128 stands for zero in the data rows.
Some points, one per row:
155 155 144 136 147 117 122 187 131 171 145 139
136 098 122 132 098 122 133 118 089 097 115 127
108 138 136 102 124 138 136 107 169 118 133 150
154 095 140 176 115 121 084 132 099 122 091 098
147 131 149 136 146 113 166 093 137 124 109 142
139 111 129 131 118 121 126 105 148 110 147 157
136 140 162 117 171 094 155 113 109 128 090 104
102 094 131 127 110 142 106 138 154 117 135 132
118 158 090 133 148 157 105 191 143 163 117 070
139 156 123 125 133 129 118 135 135 154 140 138
150 125 120 129 116 108 130 130 075 109 089 093
150 138 141 146 137 152 108 199 117 159 111 098
125 136 107 133 162 126 082 159 163 167 108 088
105 131 119 135 148 144 115 116 137 135 120 122
135 142 128 133 115 115 116 129 111 120 125 130
138 084 108 155 160 178 080 164 188 166 154 133
119 143 087 124 093 124 150 100 092 094 152 125
154 143 121 122 134 111 153 127 085 133 111 114
10 more points follow, each with its number after it:
125 124 112 110 077 119 128 094 105 121 155 134 0
133 119 134 128 108 143 113 125 096 134 109 130 1
177 100 123 162 085 121 083 158 021 109 107 111 2
126 109 109 138 091 132 139 117 080 090 120 128 3
153 139 134 139 155 101 153 062 123 113 126 157 4
100 081 125 114 110 146 089 133 189 126 148 142 5
154 151 149 130 140 116 156 096 103 126 081 148 6
113 119 157 091 122 132 130 112 158 114 133 148 7
109 115 132 125 129 119 113 148 167 124 150 124 8
156 099 148 109 147 129 109 153 120 131 105 118 9
Which two of these numbered points are nearest to each point below by angle, seen from the average point of the first points? Their numbers follow each, nearest first.
173 068 181 113 148 114 118 170 098 158 112 131 > 9 2
172 076 175 117 156 118 121 190 094 172 106 116 > 9 2
124 125 145 104 146 108 180 138 094 148 119 140 > 6 4
138 126 123 137 114 114 139 120 082 108 115 136 > 3 2
122 125 110 121 093 117 130 077 125 111 147 134 > 0 3
099 112 132 124 127 122 110 152 182 121 155 125 > 8 5
169 110 126 147 100 117 108 140 044 117 115 127 > 2 1
131 109 138 126 116 144 120 123 103 139 106 133 > 1 3
121 118 094 143 134 130 123 139 151 141 178 134 > 8 5
134 137 147 121 148 112 149 115 121 128 111 120 > 6 4
143 098 137 145 130 126 111 150 123 133 122 123 > 9 2
116 083 182 074 111 129 120 089 198 090 149 180 > 7 5
107 144 132 102 129 131 148 104 168 114 139 148 > 7 8
